In the data rows, 128 means zero.
Here are some points:
[135 120 123 128 121 121 118 117 122 120 121 132 138 122 132 117 130 121 121 129 125 115 115 115 126 140 133 128 115 136 116 124]
[130 217 160 128 220 195 209 161 151 156 225 128 131 171 138 201 128 183 207 127 146 186 173 179 138 133 129 142 167 135 193 149]
[107 122 135 124 130 136 118 100  99  99 126 113 105 137 100 114 116 137 135 120  99 108 103 106 130 103 110  99 101 101 111 132]
[113 134 137 125 140 138 131 114 111 112 137 117 112 137 110 129 119 137 139 122 111 123 117 120 132 111 115 110 115 110 126 137]
[149 157 133 131 148 141 161 183 190 186 152 141 154 135 170 166 137 138 144 134 183 173 177 175 129 159 145 176 180 164 172 131]
[107 141 129 124 138 133 141 121 115 118 141 113 104 130 108 142 116 132 135 120 112 138 129 133 128 105 110 110 125 106 142 128]
[166 186 142 133 172 159 194 243 225 235 179 152 173 147 197 202 145 153 165 139 215 219 238 228 132 180 159 206 240 189 210 137]
[124 165 147 128 163 162 167 137 132 135 164 125 124 155 127 162 126 162 162 127 130 152 144 148 134 124 124 128 141 125 157 141]
[142 201 146 130 184 168 195 161 157 157 192 136 146 153 158 189 134 160 176 132 157 178 169 173 134 149 139 158 165 154 184 140]
[117 114 124 126 115 118 114 106 106 106 114 123 114 122 109 114 124 119 116 125 107 110 108 109 130 112 120 108 107 110 112 127]
[116 124 123 125 122 122 126 122 117 120 123 119 115 122 114 128 121 122 122 123 116 128 126 127 126 114 117 115 125 114 130 125]
[138 179 140 129 166 154 186 174 166 170 172 134 141 144 152 193 132 149 160 130 161 194 183 188 132 144 136 156 178 148 200 135]
[148 130 125 131 127 125 132 156 166 161 128 140 152 125 160 135 137 125 126 133 164 140 148 144 127 157 144 161 152 158 137 126]
[ 99  81 112 122  85  93  80  78  80  79  83 107  95 105  86  79 112  99  88 117  82  77  77  77 125  92 103  84  77  89  78 118]
[108 115 127 124 119 122 112 100  99  99 119 113 105 127 101 110 117 124 121 120  99 105 102 103 130 103 110 100 101 102 107 129]
[143 163 153 138 171 180 160 145 144 144 167 140 145 161 145 157 139 171 175 138 144 151 147 149 136 147 141 144 146 145 154 144]
[136 109 119 131 109 112 108 113 117 115 109 140 134 116 125 109 137 114 111 133 119 109 110 109 125 133 138 122 111 129 109 121]
[117 123 131 125 124 128 122 123 120 121 123 120 116 133 116 122 121 130 126 123 118 123 128 125 129 116 118 117 126 116 122 130]
[128 127 124 127 125 123 129 136 134 135 126 127 129 124 134 131 127 123 124 127 134 137 137 136 126 130 127 134 137 132 134 125]
[150 150 131 133 142 137 154 165 164 167 146 149 151 133 156 158 143 135 139 138 161 159 161 160 129 152 149 158 163 154 158 130]
[102  85 104 123  83  84  86  86  87  86  84 110  99  97  91  87 114  90  84 118  88  87  86  86 120  96 106  90  86  94  87 112]
[129 136 127 127 132 129 139 145 144 145 134 127 130 127 135 142 127 128 130 127 141 149 147 148 127 131 128 138 146 133 145 127]
[126 158 136 127 155 146 157 137 133 135 160 126 127 139 130 156 126 142 150 126 132 148 142 145 130 128 126 131 139 130 152 133]
[183 178 139 136 165 154 185 211 215 213 171 164 193 144 224 192 154 149 159 145 218 207 208 208 131 204 173 221 209 215 199 135]
[118 123 136 126 126 132 120 114 116 115 124 120 117 139 117 119 122 136 129 123 117 116 114 115 130 117 119 118 114 117 117 133]
[133 182 141 128 168 156 183 164 155 159 175 130 135 145 143 185 129 151 162 129 151 186 174 180 132 137 132 147 169 140 188 136]
[169 183 141 134 169 157 191 207 201 204 176 154 177 146 195 199 147 151 163 141 199 215 211 213 132 185 162 197 210 194 207 136]
[131 124 122 128 121 120 125 142 144 143 122 129 132 121 139 127 128 121 121 128 146 132 138 135 126 134 130 142 142 136 129 124]
[123 160 146 126 162 167 159 138 132 135 161 123 123 153 126 158 124 159 164 125 130 153 145 149 134 123 123 128 141 124 158 140]
[ 98  92 114 129  96 102  90  86  86  86  94 109  95 109  89  88 116 106  99 122  87  87  86  86 123  93 103  88  86  91  87 118]
[122 118 121 129 117 118 119 120 118 119 118 125 120 120 117 120 128 119 117 130 118 124 124 126 126 119 123 117 122 118 122 123]
[124 110 125 128 114 119 109 109 112 110 112 128 123 125 119 108 130 122 116 129 114 107 107 107 127 122 126 116 108 122 107 126]
[100  79 110 125  86  95  76  64  64  64  82 112  91 104  65  73 119  99  90 121  64  69  66  67 122  82 106  64  65  73  71 116]
[104 100 119 123 105 111  98  90  91  90 102 111 101 117  94  96 115 115 108 119  91  93  90  91 125  98 107  93  90  96  94 122]
[121 166 157 126 178 168 161 133 128 130 172 122 121 160 123 156 123 164 173 124 126 147 139 143 137 121 121 124 136 122 151 147]
[116 148 149 125 158 169 143 121 117 119 153 119 115 155 115 139 121 162 163 123 116 132 125 128 137 115 117 115 123 114 135 142]
[112 110 125 125 112 116 110 110 109 109 111 116 110 122 108 109 119 119 114 121 108 109 111 110 129 109 114 108 112 108 109 128]
[123 134 131 126 135 137 134 139 133 136 134 124 124 133 127 134 124 135 136 125 131 136 139 137 129 124 123 129 139 125 135 130]
[149 119 127 131 119 122 119 129 135 132 119 141 149 125 146 119 137 123 120 134 138 121 124 122 128 149 145 142 126 150 120 127]
[140 140 131 129 136 133 140 148 153 150 138 135 143 132 155 140 133 132 134 131 156 141 144 142 132 146 137 159 145 150 141 132]
[132 170 137 129 159 149 176 152 146 149 164 132 133 141 138 181 132 145 154 130 143 170 160 165 131 134 132 140 156 136 175 134]
[104  99 122 123 105 112  97  90  91  90 102 111 101 119  94  95 115 115 108 119  91  92  90  91 127  98 108  93  90  96  93 127]
[176 143 135 135 140 138 145 170 180 175 141 159 185 137 197 148 151 137 139 143 185 154 161 157 130 194 167 191 165 204 151 132]
[122 120 136 126 123 127 119 122 126 123 121 123 122 133 124 119 124 130 125 125 128 118 119 119 129 122 122 126 120 123 118 132]
[123 118 120 126 116 116 119 137 132 134 117 123 123 118 126 121 124 117 116 125 129 125 130 128 125 123 123 127 134 124 123 122]
[122 139 142 126 143 150 136 131 130 132 141 123 122 148 124 135 124 149 147 125 127 132 131 131 132 122 122 125 131 123 133 137]
[123 129 125 126 126 124 131 117 115 116 127 123 123 124 117 133 124 124 125 125 114 127 121 124 127 120 123 115 119 118 130 126]
[ 82  84 112 120  92  99  78  50  45  47  89  96  75 107  50  73 104 103  95 111  43  64  56  60 122  69  89  41  53  59  69 117]
[ 65  71 107 117  79  90  67  40  34  37  75  85  56 101  29  63  95  95  84 106  32  54  46  50 121  46  75  30  43  37  58 114]
[128 123 123 128 121 121 122 120 123 122 122 128 129 122 129 121 128 121 121 128 125 119 119 119 126 130 128 127 120 132 120 124]
[125 113 120 129 113 115 114 126 124 125 113 127 124 118 123 114 129 116 114 131 123 117 120 118 125 123 126 123 123 123 115 122]
[180 179 140 136 166 155 186 244 249 254 173 161 190 144 221 193 153 149 160 144 244 209 226 217 132 200 171 232 235 210 201 136]
[150 150 131 131 143 137 154 188 185 190 146 141 155 133 171 158 138 135 140 134 180 168 179 174 129 160 146 176 185 165 163 130]
[158 120 122 132 119 119 121 138 146 142 119 147 157 121 156 123 142 120 119 137 151 126 131 129 126 156 152 156 135 156 124 124]
[134 132 126 133 128 126 134 127 126 126 130 137 132 126 127 137 137 126 127 138 126 132 129 130 127 130 137 127 128 128 134 126]
[130 131 135 128 130 131 132 147 148 147 130 128 131 133 138 133 128 132 130 128 144 136 141 138 132 133 129 141 143 135 134 137]
[195 159 134 146 150 143 164 209 225 216 154 181 200 136 219 170 172 139 146 163 233 181 194 187 130 206 190 226 201 212 175 132]
[149 146 130 131 140 135 150 176 171 174 143 141 154 131 166 154 137 133 137 134 169 163 173 168 128 159 145 167 175 164 158 129]
[139 110 118 131 110 112 110 122 128 125 110 141 139 115 140 111 137 113 111 134 132 113 117 115 124 139 140 136 119 139 112 121]
[121 157 150 126 166 175 152 132 128 130 161 122 121 158 123 148 123 167 171 124 126 141 136 138 135 121 121 124 133 122 145 142]
[137 122 123 129 121 120 124 123 126 124 121 133 135 122 132 123 131 121 120 130 127 121 121 121 126 133 135 130 122 133 122 124]
[194 174 138 138 162 151 181 236 255 245 168 171 206 142 241 187 160 147 157 149 255 202 218 210 131 219 183 253 227 230 195 135]
[107 110 122 124 115 119 107  99  98  98 112 113 105 121 100 105 116 120 119 120  98 102  99 100 126 103 110  99  99 101 103 124]
[122 122 135 126 125 131 120 119 122 120 123 123 122 138 124 119 124 134 128 125 123 118 117 117 130 122 122 125 118 123 118 133]
[114 112 138 124 118 125 110 102 103 103 115 116 114 133 107 108 117 129 121 120 104 105 103 103 131 111 115 105 102 109 106 134]
[109  93 113 124  93 100  94 102 102 102  93 114 107 108 102  95 117 104  97 120 101  97 101  99 123 105 111 102 103 103  96 117]
[172 147 132 135 142 138 150 181 189 187 144 156 180 133 195 154 149 136 140 141 191 162 171 166 129 189 164 193 176 198 157 130]
[112 129 133 125 131 135 129 124 119 121 130 116 112 135 114 128 119 138 133 122 117 129 130 129 129 112 114 115 127 113 128 131]
[186 151 131 137 143 138 155 172 178 175 147 166 192 133 189 160 156 135 140 146 181 165 168 166 129 197 176 185 170 193 164 130]
[112 143 134 121 153 143 139 116 113 115 148 115 111 136 110 135 117 139 148 119 112 127 121 124 130 110 113 111 119 110 131 131]
[111 130 129 124 134 133 126 109 107 108 134 116 110 130 107 123 118 132 135 121 107 117 112 114 128 108 113 107 110 107 120 128]
[141 161 134 131 151 143 166 149 147 148 156 136 144 137 146 162 134 140 147 132 146 156 152 154 130 148 139 146 150 147 159 132]
[160 142 130 133 140 135 141 142 145 143 143 148 158 131 152 140 143 133 137 137 147 139 140 139 128 157 154 150 140 156 139 129]
[143 151 131 131 143 137 150 143 141 142 147 141 142 133 140 149 137 135 140 134 140 149 147 149 129 141 145 140 145 140 149 130]
[114 127 124 125 124 123 129 114 113 113 125 117 112 124 114 126 120 123 124 122 113 121 117 118 126 113 115 113 115 114 123 125]
[106 123 125 124 126 125 119  97  96  95 128 112 104 125  98 115 116 124 125 120  96 107 101 104 127 101 109  97  99  99 111 126]
[138 136 127 132 131 129 139 154 154 157 134 137 139 127 145 142 136 128 130 136 150 146 149 148 127 140 137 147 152 142 145 127]
[110 138 134 124 139 142 138 128 122 125 139 113 111 136 115 138 116 139 141 120 119 139 136 140 130 112 110 117 132 113 139 132]
[159 174 138 132 161 151 180 219 211 220 167 148 166 142 187 187 142 147 156 137 203 201 217 209 131 172 153 195 218 179 194 134]
[110 122 123 124 123 122 121 124 122 126 124 115 110 123 115 121 117 122 122 121 120 120 121 121 126 111 112 117 122 113 120 125]
[141 137 129 129 134 133 138 160 165 164 135 136 145 130 157 140 133 131 133 131 167 146 152 149 128 148 138 162 156 152 143 128]
[117 138 136 125 136 135 140 123 119 121 137 119 116 135 116 142 121 135 135 123 118 134 128 131 132 116 118 117 125 116 138 137]
[104  96 115 122  99 104  94  97 102  99  97 106 103 111 103  93 111 108 102 117 105  92  94  93 123 102 105 104  95 102  92 119]
[120 103 124 132 107 113 101  99 102 100 105 129 117 120 108 100 134 116 110 133 103  98  98  98 133 113 125 105  98 110  99 128]
[125 100 118 127 103 108  99  99 105 102 101 125 125 115 116  98 125 111 106 126 108  97  97  97 127 126 125 112  98 121  97 122]
[116 136 132 125 145 139 133 115 113 113 141 120 114 134 112 129 121 136 142 123 112 123 118 120 129 113 117 112 116 112 126 130]
[122 125 131 126 131 137 122 113 113 113 128 123 122 132 116 120 124 134 134 125 114 116 114 115 129 120 122 115 113 118 118 130]
[103  98 108 123  97  91  96  88  90  89 100 110 100 102  93  94 114  97  94 119  90  91  89  89 121  97 107  92  88  95  92 115]
[150 172 138 132 160 150 178 166 160 163 166 145 150 142 154 185 140 146 155 136 158 183 174 178 131 151 150 156 170 152 187 134]
Then 16 other points, each followed by its number:
[214 159 134 142 150 142 164 181 186 183 154 184 209 136 196 169 170 139 146 155 189 175 177 176 130 204 199 192 179 199 174 131] 0
[118 123 126 126 123 125 124 126 122 124 123 120 118 126 118 125 122 126 124 124 120 128 131 129 127 117 119 119 129 118 126 126] 1
[140 157 146 129 161 156 156 154 156 155 159 135 144 152 155 154 133 154 159 131 158 153 153 153 134 147 138 160 153 151 153 139] 2
[108 110 119 124 111 113 110 114 109 111 110 114 106 117 104 112 117 115 112 120 107 115 120 118 125 104 111 105 117 103 113 122] 3
[107  95 114 124  98 104  93  92  95  93  96 113 105 111  99  92 116 107 101 120  96  91  90  90 123 102 110  98  91 101  91 119] 4
[125 129 138 127 134 142 126 118 119 118 131 125 125 143 122 124 125 147 138 126 119 121 119 119 131 126 124 121 118 124 122 135] 5
[148 171 144 131 166 162 174 201 187 194 168 140 153 150 168 178 137 156 164 134 181 186 195 190 133 157 144 174 200 163 182 138] 6
[157 195 145 132 179 164 199 195 197 196 187 146 163 151 184 198 141 157 171 137 199 195 195 195 133 170 152 191 195 176 196 139] 7
[114 103 119 122 106 110 102 103 107 105 104 117 114 116 114 101 118 113 108 120 109 100 101 100 125 113 115 111 102 113 100 121] 8
[133 212 176 128 227 216 204 162 153 158 219 130 134 189 142 197 129 202 221 128 149 184 172 178 146 136 131 146 167 139 190 164] 9
[132 135 127 131 131 128 138 128 127 127 133 136 130 127 127 141 139 127 129 135 126 135 131 133 127 128 134 126 129 127 138 127] 10
[125 145 132 127 143 140 147 143 137 140 144 125 126 135 130 149 125 137 143 126 134 153 151 155 129 126 125 132 147 128 151 131] 11
[115  89 112 125  93 100  87  87  90  89  90 118 110 108  97  86 120 104  96 122  92  85  86  85 123 105 116  95  86 101  86 117] 12
[132 174 141 128 170 157 176 155 152 153 172 130 134 146 141 172 129 152 164 128 148 165 159 162 132 136 131 145 157 138 169 137] 13
[115 117 121 125 116 117 117 118 115 116 116 118 114 119 113 118 120 118 116 123 115 121 122 121 125 113 117 114 120 113 120 123] 14
[130 153 138 128 147 142 156 156 148 152 150 128 132 139 138 160 128 141 144 128 144 162 158 160 131 133 129 141 157 136 164 134] 15
Which three of these numbered points are nearest to each point below by angle, seen from the average point of the first points? Their numbers follow each, nearest first.
[139 187 142 129 172 159 195 178 167 173 180 134 142 148 153 194 132 153 166 130 162 193 191 194 132 145 137 157 184 149 194 137] > 15 13 7
[122 138 128 126 136 132 138 136 131 134 138 123 122 129 125 138 124 131 134 125 129 139 141 139 128 123 123 127 138 124 138 128] > 11 15 13
[126 128 140 129 135 143 126 115 116 115 131 133 124 145 118 123 131 147 139 130 116 119 117 118 132 121 129 117 116 120 121 136] > 5 4 12
[101  84 117 123  92 101  81  82  84  83  88 109  97 111  89  82 113 106  96 118  85  82  81  82 125  94 104  87  81  91  83 123] > 4 12 8
[ 89  79 110 121  86  94  76  63  66  65  82 101  83 104  73  73 107  99  90 114  68  69  65  67 122  78  95  71  64  74  71 116] > 4 12 8
[100  89 118 123  96 104  86  80  82  81  92 108  96 113  87  84 113 108 100 117  83  80  79  79 130  93 104  85  79  90  82 124] > 4 12 8
[129 131 125 129 128 126 134 131 130 130 129 131 128 125 129 136 133 126 127 131 130 137 133 135 127 128 130 130 132 128 139 126] > 10 14 3
[119 135 126 126 133 127 133 127 123 125 137 121 118 126 119 131 122 126 130 124 121 128 127 127 127 118 119 120 127 118 129 126] > 1 3 14
[107 164 135 124 154 145 169 133 115 124 158 113 104 138  99 175 116 142 149 120 107 163 153 158 130 102 110  98 143 101 169 132] > 11 9 13
[121  66 114 126  78  91  69  94 105  99  72 122 121 106 123  71 123  99  84 124 110  78  85  81 125 121 121 116  90 122  74 122] > 8 12 4
[135 156 136 128 155 146 156 165 159 164 155 132 137 139 146 157 130 143 151 129 154 161 165 162 130 140 133 150 168 143 159 133] > 6 7 15
[122 115 121 115 115 116 116 120 118 119 115 111 120 119 118 117 107 117 115 102 118 119 123 121 125 119 116 117 122 118 118 123] > 14 3 8
[124 136 155 127 143 152 132 119 119 119 139 124 125 156 120 130 125 157 147 126 119 125 121 123 137 123 124 119 120 121 127 146] > 5 9 4
[134 158 139 128 150 145 162 165 156 160 154 131 136 141 144 166 130 143 148 129 151 176 175 181 131 138 132 148 170 141 171 135] > 15 6 7
[111 110 119 124 110 113 111 109 107 108 110 116 110 117 107 113 118 115 112 121 107 117 112 114 125 108 114 107 110 107 114 122] > 14 3 4
[127 133 134 127 138 144 131 127 129 128 135 126 128 137 134 129 126 141 141 127 130 127 126 126 130 130 127 132 126 131 128 132] > 5 8 4
[104  93 114 123  97 103  92  89  92  90  95 111 102 110  98  90 115 106 100 119  93  89  88  88 123 101 107  95  89 101  89 118] > 4 8 12
[115 121 124 125 122 123 121 119 116 117 121 118 114 123 113 121 120 123 123 123 115 122 123 122 126 113 117 114 121 113 121 125] > 3 14 1
[166 216 151 134 195 176 226 211 210 210 205 152 173 159 198 223 146 168 186 139 210 218 214 215 135 181 159 203 212 189 220 143] > 7 6 2
[161 112 120 151 112 114 112 123 129 126 112 173 155 117 140 112 180 116 113 174 132 115 118 116 125 150 167 136 120 145 113 122] > 10 12 8
[131 138 135 128 138 140 139 139 137 138 138 129 133 138 137 140 128 141 139 128 137 143 142 144 130 135 130 137 140 137 141 132] > 2 6 7
[124 131 155 126 136 143 129 124 126 125 133 124 124 150 127 127 124 146 139 125 127 125 124 124 145 124 124 129 124 125 126 160] > 5 4 8
[189 255 178 142 255 231 254 233 230 231 255 172 198 195 228 250 163 213 250 155 229 243 237 240 144 208 180 229 235 218 246 161] > 2 7 6
[117  56 126 125  74  94  47  76  91  83  65 119 116 115 116  39 121 104  84 123  99  50  62  56 127 115 118 107  69 115  44 126] > 8 12 4
[119 160 162 126 171 183 155 129 124 126 165 121 119 169 120 150 122 176 177 124 122 142 134 138 139 119 120 121 131 119 146 151] > 9 13 11
[113 109  96 125 104  97 111 113 111 111 106 117 111  86 109 114 119  91 103 122 110 121 116 119 117 110 115 109 114 110 118 106] > 14 3 4
[ 72 106 120 118 108 112  99  65  59  62 106  90  64 117  51  94  99 114 110 108  56  83  73  78 126  56  81  53  69  49  88 124] > 3 1 14
[121 137 135 126 134 134 138 134 129 131 135 122 121 134 123 140 123 134 134 125 127 140 140 140 132 122 122 125 137 122 140 136] > 11 9 1
[150 173 147 131 167 163 176 205 191 198 170 141 154 154 171 179 138 162 165 134 184 187 197 192 134 159 145 177 202 165 183 141] > 6 7 2
[154 160 155 135 156 155 162 163 159 161 158 156 154 155 155 164 149 155 156 141 157 169 169 173 142 154 155 156 166 154 166 156] > 2 7 6
[128 151 149 127 156 162 149 137 133 135 153 127 129 157 129 148 127 166 159 127 132 146 142 145 135 129 127 130 139 129 147 142] > 9 13 2
[158 170 137 132 158 149 176 211 198 205 164 146 165 141 180 182 141 145 153 136 191 196 211 203 131 169 151 185 219 174 189 134] > 6 7 15
[165 122 123 135 120 120 123 141 150 145 121 159 168 122 164 125 151 121 120 143 154 129 134 132 126 166 162 159 138 165 127 124] > 0 7 6
[119 133 126 126 129 127 136 128 124 125 131 121 118 126 119 137 122 126 128 124 122 139 133 137 127 118 120 120 130 119 138 126] > 1 3 14
[105  97 115 123 100 105  95  92  93  92  98 112 102 111  96  94 116 108 102 118  93  93  93  93 123 100 109  95  92  98  94 119] > 4 12 8
[ 97  91 116 128  96 103  89  82  83  82  93 105  94 111  87  87 112 107  99 120  84  84  82  83 126  91 101  85  82  89  85 121] > 4 12 8
[123 134 126 126 129 127 136 139 133 136 131 124 124 126 127 139 124 127 128 125 131 137 138 137 127 124 124 129 138 125 138 127] > 1 3 14
[126 140 128 133 135 131 143 134 130 132 137 128 126 129 126 147 130 130 133 131 129 147 140 143 128 125 127 127 137 126 151 128] > 11 15 13
[121 127 124 127 125 123 129 123 121 122 126 124 120 124 119 131 125 123 124 125 120 131 126 128 126 119 122 119 125 119 134 125] > 14 3 1
[114 142 145 125 147 154 140 116 114 115 144 118 113 151 112 133 120 158 150 122 113 126 120 123 133 112 116 112 118 112 129 139] > 5 1 3
[151 161 138 131 157 151 163 170 168 169 159 142 156 142 167 166 138 146 155 134 167 172 174 176 131 161 146 167 172 167 169 134] > 7 6 2
[122 122 123 130 121 120 124 121 119 120 121 127 121 122 118 125 129 121 120 132 118 129 124 127 126 119 124 118 122 119 127 124] > 14 3 4
[120 121 122 126 120 120 122 126 125 125 120 122 120 121 122 123 123 120 120 124 125 125 129 127 126 120 121 123 127 121 124 124] > 14 3 1
[132 162 141 128 163 157 160 155 151 155 164 129 133 146 141 158 129 151 163 128 147 156 154 155 132 135 130 144 154 138 157 136] > 13 9 2
[115 141 149 125 145 150 140 118 115 117 143 118 114 157 113 135 120 153 147 123 114 128 123 125 135 113 117 113 120 113 132 142] > 5 1 3
[128 193 175 127 207 206 186 150 143 146 200 127 129 191 134 180 127 199 206 127 140 169 159 164 143 130 127 137 154 132 174 159] > 9 13 2
[127 122 123 128 120 120 123 141 136 138 121 127 127 122 130 125 127 121 120 128 133 129 134 132 126 127 127 131 138 128 127 124] > 14 3 8
[139 212 154 129 203 182 212 179 168 174 212 134 142 163 154 213 132 172 192 131 163 206 192 199 136 146 137 158 185 149 213 145] > 13 15 9
[174 131 125 147 128 126 133 158 168 163 129 170 177 125 179 136 168 125 126 167 171 142 149 145 127 180 172 175 153 184 139 126] > 0 7 6
[151 158 139 131 151 145 162 172 172 172 154 142 156 141 174 167 138 143 148 135 172 177 174 175 131 162 147 173 173 167 172 135] > 7 6 2
[172 133 126 135 129 127 136 158 165 161 131 156 179 126 177 138 149 126 128 141 169 145 152 148 127 187 164 173 155 182 141 126] > 0 7 6
[175 174 146 135 164 156 180 167 167 167 169 158 173 149 168 177 150 152 160 142 167 172 169 170 141 171 167 167 168 169 174 143] > 7 2 0
[129 163 162 127 172 184 158 137 134 135 167 127 130 175 131 154 127 179 178 127 132 147 141 144 139 131 128 132 139 131 150 151] > 9 13 2
[118  96 115 126  99 104  95  94  98  96  97 120 117 111 106  94 122 108 102 123 100  93  93  92 123 113 119 103  93 109  93 119] > 12 8 4
[115 143 140 125 152 150 139 118 115 116 147 118 114 145 113 135 120 150 151 122 114 128 122 125 132 113 116 113 120 113 131 136] > 5 1 3
[147 133 128 130 135 132 133 137 142 139 134 139 151 129 150 132 136 130 133 133 144 133 134 133 128 156 143 147 135 153 132 128] > 0 7 2
[ 94  85 112 124  91  98  83  74  75  74  88 105  89 107  78  80 111 102  94 118  76  77  75  76 122  84  99  77  74  80  79 117] > 4 12 8
[108 123 136 124 125 129 123 115 107 111 124 113 106 134 101 123 117 131 127 120 103 123 125 124 130 103 110 100 120 102 123 133] > 1 3 14
[131 149 131 128 141 136 152 147 142 144 145 129 133 132 137 157 128 134 139 128 140 162 154 157 129 135 130 138 150 135 161 129] > 15 11 13
[124 158 158 127 168 180 153 130 126 128 163 127 123 168 123 149 126 179 174 127 125 141 135 138 138 123 125 124 132 123 145 147] > 9 13 2
[132 130 132 129 134 139 129 128 131 130 132 132 131 134 129 128 131 137 137 129 130 127 127 127 129 130 134 130 127 129 127 131] > 5 12 8
[135 150 137 128 157 148 147 133 132 132 154 132 137 140 133 144 130 144 153 129 132 139 135 137 131 136 133 133 134 134 141 133] > 9 13 2
[129 148 139 129 156 152 144 127 125 126 152 134 128 143 125 141 132 148 158 130 125 135 130 132 131 126 132 125 129 125 138 135] > 9 13 5
[150 164 146 131 157 151 168 205 190 197 160 141 154 147 171 172 137 149 154 134 183 182 192 187 134 159 145 177 198 165 177 140] > 6 7 15
[141 157 146 129 152 149 160 178 172 178 155 136 144 147 156 164 133 148 151 131 166 171 180 175 134 148 138 161 179 152 167 140] > 6 7 15
[128 112 125 132 116 122 110 107 109 108 114 131 124 125 115 109 134 125 119 136 111 107 106 106 127 120 129 113 106 117 107 126] > 12 4 8
[101  95 120 123 101 108  92  84  85  84  98 109  98 118  90  90 113 113 104 118  86  87  85  85 125  95 105  88  84  92  88 122] > 4 12 8
[116 109 113 125 106 105 110 124 120 122 107 119 115 109 115 112 121 105 106 123 118 117 123 120 123 115 118 117 127 115 115 118] > 14 3 8
[111 128 127 124 133 130 125 108 107 107 130 116 109 128 106 122 118 129 131 121 106 116 111 113 127 108 113 106 110 107 118 127] > 3 4 14
[123 101  94 126  97  95 103 119 126 122  99 123 123  94 126 105 124  95  96 125 129 110 114 112 117 123 123 127 116 124 108 105] > 8 12 4
[128 140 128 127 135 131 143 138 139 138 137 127 129 129 135 146 127 130 133 127 140 142 138 140 128 130 127 137 138 132 144 128] > 15 7 13
[117 153 144 125 163 162 148 124 120 122 158 120 117 150 117 144 121 156 169 123 119 136 129 132 133 116 118 118 126 116 139 139] > 9 5 13
[125 136 123 127 130 126 139 144 137 140 133 125 126 122 130 143 125 124 128 126 134 151 151 156 126 127 125 132 147 128 147 124] > 11 15 6
[156 123 123 132 121 121 124 140 148 144 121 146 154 122 152 126 141 121 121 136 152 130 135 132 126 153 151 152 137 152 127 124] > 0 7 6
[118 126 124 126 123 123 128 129 123 126 124 120 117 123 118 129 122 123 123 123 121 131 129 130 126 117 119 119 129 117 132 125] > 1 3 14
[128 166 136 127 156 147 166 143 139 141 161 127 129 139 134 166 127 143 151 127 137 157 149 153 130 130 127 135 146 132 161 133] > 13 9 11
[140 170 137 127 159 149 176 200 184 192 164 130 145 141 163 183 126 145 154 127 177 197 204 200 131 151 135 170 208 157 189 134] > 6 15 7
[146 160 134 130 151 143 165 177 183 180 155 139 151 137 165 166 136 140 147 133 177 168 172 170 130 155 143 171 174 160 167 132] > 7 6 2
[143 146 132 130 141 137 149 162 162 162 143 136 146 133 159 152 134 136 139 132 163 160 163 165 129 150 139 164 163 154 156 130] > 6 7 0
[126 131 125 127 127 126 133 140 140 143 129 126 127 125 132 132 126 125 126 126 137 134 136 135 127 128 126 134 138 130 133 126] > 1 3 14
[113  93 114 125  97 103 100 112 110 111  95 117 111 110 109 101 119 106 100 122 109 103 107 105 123 110 114 109 109 109 102 118] > 8 4 12
[157 143 129 132 137 133 146 143 144 144 139 146 154 130 147 150 141 131 134 136 145 146 144 145 128 151 151 146 143 149 148 128] > 0 7 6
[157 127 124 132 124 123 129 150 154 152 125 146 163 124 162 131 141 123 124 137 156 136 142 139 126 169 152 159 146 166 133 125] > 0 7 6
[112 133 141 125 141 151 129 111 109 110 137 116 111 144 108 125 119 148 146 122 108 119 114 117 132 109 114 108 112 109 122 137] > 5 1 3
[130 172 141 128 169 157 169 156 148 152 176 128 131 146 138 166 128 151 163 127 144 161 158 159 132 133 129 141 157 135 163 136] > 13 9 15
[166 129 125 133 126 124 131 154 163 158 127 152 167 124 169 133 145 124 125 139 165 139 145 142 127 169 159 167 149 172 136 125] > 0 7 6
[103 106 122 123 113 116 103  90  89  90 110 110 100 120  93 100 114 118 114 119  90  95  92  94 126  97 107  92  91  95  98 124] > 4 12 8
[129 129 124 131 125 123 131 148 142 145 127 129 130 123 134 134 129 123 124 130 139 140 147 144 126 131 129 136 152 132 137 125] > 6 0 15
